In the data rows, 128 means zero.
Here are some points:
[114 118 139 131 131 155 143 131 129 157 140 126]
[128 118 107 123 121 132 112 133 111 108 138 155]
[223  82  82 104 147 104 143  99 222 148 104 123]
[255  72  78  68 217  89 124  86 255 119  83  94]
[151 198 137 109 128 138 154 151 116 139 130 117]
[ 98 117 147 148  79 171 136 138 106  97 164 102]
[155 161 149 124  52 134 133 196 108  97 124 101]
[121 183 138 135 112 133 145 129  71 139 114 102]
[125  77  99 147 147 138 103  96  41 138 165 115]
[140  56 119 122 146 121 147 125 207 128  99 101]
[ 98  68 110 132 140 124 121 152 197 105 147 108]
[147 121 135 133 114 122 126 100 158 118 110 120]
[109  98 113 141 125 130 158 131  88 130 140 108]
[ 39 172 160 131  35 184 131 156   0 150 155 175]
[111  22 113 164 199  80  98 139 113 133 152 144]
[ 72 137 127 135  84 165 151 151  96 110 160 129]
[143 101 148 147 153 108 154 125 141 134 127 121]
[115 124 136 134 116 142 159 137 112 179 133 150]
[ 97 105 121 115  89 120 122 162 160 147 134 134]
[109 121 107 174 143 133 125 171 105 130 145 122]
Here are 10 more points, each followed by its number:
[ 66 255 156 131  10 196 180 255 255  73 176  95] 0
[155  65 145 144 166  99 137 174 255  88  74 116] 1
[184 139 131  86 194  91 154  91 191 142  85 144] 2
[105  36  74 153 139 107 155 123 190 107 171 140] 3
[137 149 137 114 128 136 131 139 102 106 104 113] 4
[142  87  89 138  83  91 123   0 238 178  56 132] 5
[141 119 129 133 137 142 101 103 162 106 119 137] 6
[151 151 163 120 123 147 127 115  65 109  92 126] 7
[ 28 187 154 113   9 171 129 175   0 149 161 134] 8
[ 78  90 137 139 103 157 122 162 150  93 154 132] 9
Which of these numbered points is nearest to each point below, looking only along the 2 directions in which the first points spread most? Its number follows each.
[134 171 149 124 103 154 114 148  58 117 137 120] > 7
[112 100 118 155 113 127 131 133  94 145 123 129] > 9
[149 245 154 108  37 176 126 138  28 140  65 119] > 0
[101  83 131 151 100 140 116 143  91 104 120  78] > 9
[250  11  59  85 163  33 113   0 255 192  27  91] > 1
[131  81 139 167 132 119 131  83  65 147 147 143] > 9
[229 224 116  97 227  76 119 138 209 116  73 150] > 2
[255  47  94 103 255  62 141 100 255  90  79  92] > 1
[130  32 104 136 210  90 147 128 106 119 173 137] > 3
[ 73  44 112 149 216  68 120 103 130 119 166 130] > 3
[163 155 162 124 130 144 142 122 115 123 111 130] > 4
